The rows of Z fall into a few groups, and each row is roughly a mix of its group's hidden directions; one row fits no group.
Z:
[[  4   8   0 -36  -7  -2 -19  29  -8 -54  20  22]
 [ 10 -29  -6  34   4  31  12  26  26  -6  36  20]
 [-13  34   9 -43 -15  20  -6  20  19  10  24  33]
 [  3  40  -4  -2  26  -7 -16 -32  38 -17   7 -31]
 [-12  -3  -5  26 -29 -26 -25  12 -16   4  44  32]
 [ 38  -5  12 -24 -22  13 -29   0  36 -33  16   9]
 [ 19  14 -24 -22 -31 -11  21   9 -13  17  46  25]
 [  1  27  36  20  33  -9  -1 -30 -26  21  18 -21]
 [-43  13   3 -42 -13 -34   8  -5  14  15 -16  20]
 [ 34  -1 -15  40 -10 -32  15 -21   8  34 -19  -7]
 [ -9  24 -22  -2  -5 -24   4  22 -39  33 -33 -23]
 [-20   8   4 -33  -4  53 -26  33 -11  -6   6  10]
 [ 20   9 -23  11 -33  17  47 -20  24  21  -2 -17]
 [-25  10   1 -56  26   4  23   4  -8  34  -2 -10]
 [-23   2 -13  -3 -19 -39 -27  26  28  -2 -15  38]
 [-23  13   1 -10 -29 -10  32  -3 -42  -2 -29 -32]
 [-16 -18  22   7  52  -9  27   9 -28 -10 -24  15]
 [-15 -31   6 -14  11 -33  12  18 -35 -36 -24 -14]
 [ -4  -9 -33 -28 -50  26   6 -21  26   1 -10   0]
 [ 30  22 -14 -27 -15  -8 -25 -11 -24  -5 -47 -14]
 [ 11  37 -12 -28 -29   0 -20  11   2 -37  35  11]
 [ 16  10 -29  53  16  -9 -20 -26  17  -9 -19 -18]
 [ 25  23 -15  11  11  17   9  23   5  55 -10  27]
 [ 25  50  -3  29 -23  14 -19  10  10  29   8  16]
 [-39 -22  16 -25  28 -20   8  24   5  16 -35  17]
 [-17  11  -5 -45  -8  -3 -32 -33  31 -23  10  11]
 [  0  65   7   1 -30  19  -8 -13  16 -12  14  -6]
 [ -4 -14  18 -51  13  34  -5  17 -35   7 -18   1]
 [-26   3  18 -25 -23  17  28   5  -1  55  -3  11]
 [ 12 -44   0  38   2   3  27  33 -19 -11  24   1]
 [ 33  -8  19  18 -11  11 -19  -1  14 -23  47  32]
 [-13 -15 -39 -13 -43  -5  31  -3  18  -1  22  26]
 [ 10   7   1  41  28   6   8  30 -34  34   1 -22]
 [  2 -24  20   3  12   9 -47  28 -34 -26  -1  21]
 [ 14  -1  -2 -22  -4 -29 -42   7 -37  41  -6   3]
 [  1 -38  -9  14 -36 -11  46   0  -4 -20  21  15]
 [-32   4  17 -58  11 -16  20  22 -18  11  -1  -1]
 [ 27  33  22 -20 -11 -11 -35 -10 -10  -7 -44   0]
 [  9 -35  -9  29 -48  19  -3   3   0 -26 -21  20]
 [ 15 -20   7 -31   5  17 -11   6 -46  29 -35 -13]
 [ 48  -1   2  23  -8  21  26 -25   5  13  27  29]
 [-25  -7  10 -21  39  -5  18  11  -6  54 -14   5]
 [ 12  17 -33  21 -57   0  -1 -12 -17 -23  -8 -13]
 [ 38 -15 -11  32 -16  46   7   1  25 -23  -4   0]
 [-11 -38  17 -23 -23  12  25  -7 -46  23   5   5]
 [  7  -3  13 -22   8  -2 -48  -4 -10 -43 -26 -26]
 [ 11   0 -16 -48  -3  13   2 -42  28  -5 -30  13]
 [  7  22 -11  11 -24  20   1 -47  39  15   5 -26]
 [  0  -1   9   7 -47  17  -6 -19  44  38  -4  -4]
 [ 11 -36  17  20 -23  -7  -3 -41  17 -23 -10 -34]
 [ 26 -16 -40 -28 -10   8  -4  31  -5   3 -43  11]
 [  4   8 -22  -4  15  -4 -27  14  -9  21  61  21]
 [-14  33   1  26 -19 -25  14 -29   4  31 -14 -36]
 [-32  26 -22 -18 -20 -10  15 -25  20   0  30 -35]
 [ -5  45 -12 -41 -10  36  -7   6   8 -29   6   9]
 [ 28 -22   2 -17  17  21  31 -54  12  -6  -5   8]
 [ 37 -22 -25 -11  18  32   4 -20  16   5  32  27]
 [-31   4  10 -45  -3  49  23   1   5  13  -7 -11]
 [  9 -14 -22 -15  34  -7 -28  38  -6 -19   8  39]
 [  7  22 -21 -29 -27  21 -49  18   0  -6  23  -9]
 [ 48 -28   1 -20 -30   3 -27   3 -35  -1   7   1]
 [-33  26  -2   5 -22   4  19  -1  39  38  21  20]
 [ -1  37  19 -34 -30   0  -8   1  10 -37  33  -2]
 [ -5  -9  21  22  43  25  21 -11  25  21  34  12]
 [-22  -3 -19  30  20 -34  17 -17 -37  -7  -5 -34]
 [-19 -14 -23 -28  16  -7 -28 -25 -12 -25  39 -21]
 [  4  46 -17  18 -19   0  -8 -25  -4  27  44   2]
 [  2  34 -15  -8 -14  19  -3 -10  55  24 -14 -21]
 [-15   9   5   8   1 -56 -32 -24  26 -10  19 -10]
 [ 18  17  -6  21  -1  22  -2 -38  33  40  22 -13]
 [ 12 -57  28  39  -8  -7   6  10 -16   3  -1  14]
 [ -7   6 -38 -13  -1 -61 -15  -2  14  22   7  -8]
 [ 28   3  11  -6 -33  18 -14  10  -3 -29  50  20]
 [-18 -12  -1 -18  19  32   8  18 -56   9 -23 -13]
 [ 21  27 -26  46   3  -8  16  14  12  35 -14  19]
 [ -5  14  -1  41  26  30 -13 -12  29  -5 -40   9]
 [ 25 -13 -37 -54   2   1 -30  -5  -2 -11  -5  17]
 [-40  31   3 -43   5   1  -4   1  16  40   2   0]
 [  5 -55  -8  24  41 -10  -5  -2  11  12 -24   6]
 [-14 -21  27   7 -14   3  47 -32  40  -1   2   4]
 [ 12  20  -1 -37  10  32  -8   0   1 -55  17  -4]
 [ -1 -23  -5  -6  26  -1  11  -2   6  69   9   9]
 [-51  11   8  -8  -3 -39  14   3  -6  23  32  13]
 [ 27 -28  26 -12  20  18   7 -29  26 -18  19  32]
 [ 18  30  33  -4  24 -23 -20 -25 -40  16  -2 -12]
 [-15  21  -1 -60  30  -1   7  16  -7  23  19   4]
 [ 14 -23   0  -1  13  -8   9 -14 -19 -64   9 -25]
 [ 13  12 -12   3 -45 -22 -34 -10  18  39  19   2]
 [ -9  25 -16 -35  -6  24  39  -7  27 -23  22 -16]
 [  7 -31  37 -23  27  30  -4  13 -16 -13 -33  12]
 [  7  39 -46 -14 -25 -10 -21   4  -3  19  25 -21]
 [  7 -21   2  60 -16 -26   8 -13 -18   7 -20 -20]
 [ 18  24  -1 -43   8  -6   2 -48   4  24 -16  20]
 [-61  -8  15 -30   9  16   2  -9 -18  -6   1 -28]
 [-14   9  -5   9 -23 -14  12 -29 -26 -22 -24 -51]
 [ 15   3   5  13 -67  17  11 -14 -14 -15  17 -10]
 [ 22   8  30 -18  15  15 -40  13  31  -9 -25  28]
 [ 36  -4   8 -35  16  31   2   9  11 -47  -9  -4]
 [ 41   4   7  25   0 -18 -32  -7  48  -9 -16   7]
 [-36 -21 -40 -20   1 -16 -12  43 -15  -3  -2 -15]
 [-18   5  14  24  25   0  24 -32 -31 -31  24 -25]
 [  5  21   4  32 -14  -5 -46  36 -20 -14  19 -18]
 [ -4 -30  -8 -42   4  -6 -13   1  -3 -35 -45 -14]
 [-13  44  -1   7  -4  32 -10 -22  44 -12 -23  -2]
 [-13 -12  -3  20   8  48   6  32 -30 -36   2   7]
 [  0 -18 -19 -42  24   6  -1  37 -25  15  10  33]
 [ 25  35 -14  56  -8  -1  -9 -19 -14  -7   5 -21]
 [ 29  -7  -8  44 -15   4   3  -5 -21  46  26   4]
 [ 18  18 -37 -16 -35  -9 -17   9 -24  -3 -41 -17]
 [  7  -7  -6  10  38  16 -12   9 -29 -38 -32 -31]
 [ 18 -12  16 -15  -6  14  21  21 -19  44  -8  45]
 [  4 -37   7 -23  -8 -17  53 -24  -3  -7 -15  22]]

Here is one row from each group, named. Which group is each of the other rows in?
[ 21  17   1  33 -22  50  -1 -27   8 -27  -4 -11]	<65>
[-13  22  40 -30   3 -16 -20 -45  15 -17 -12   0]	<27>
[-28   8   1  42 -19  24  11 -14  45  11 -11 -14]	<31>

[-12 -27  46  23  12  28  29  -4 -11   9 -29  -5]	<65>
[-11  11 -19 -19  14  -1  59 -17 -16  17 -10 -28]	<31>
[  5 -30  40   9  12  -5  34 -26  33 -11 -22  10]	<31>
[-37  12 -11  28 -29 -31 -24 -13   9  25  27  -6]	<31>
[ -7  43  49   4  11 -14 -16  10  12 -30  19   3]	<65>
[ 25 -11  32 -42  24  16 -14  -1  25 -19 -28   3]	<31>
[  1  24 -18 -31 -29   3 -25  17  18 -36  20  27]	<65>
[-21 -24  20  -2  -3  -5  -6   6 -43  51 -14  17]	<31>
[ 32  10  11 -23  27  24  -2 -51  15   6 -23   3]	<27>
[ -6  34  -8   7  50  28 -17  -3  30   6 -21  13]	<65>
[-24 -29  25 -31  -4  28  36 -24  -8  -3 -12 -24]	<31>
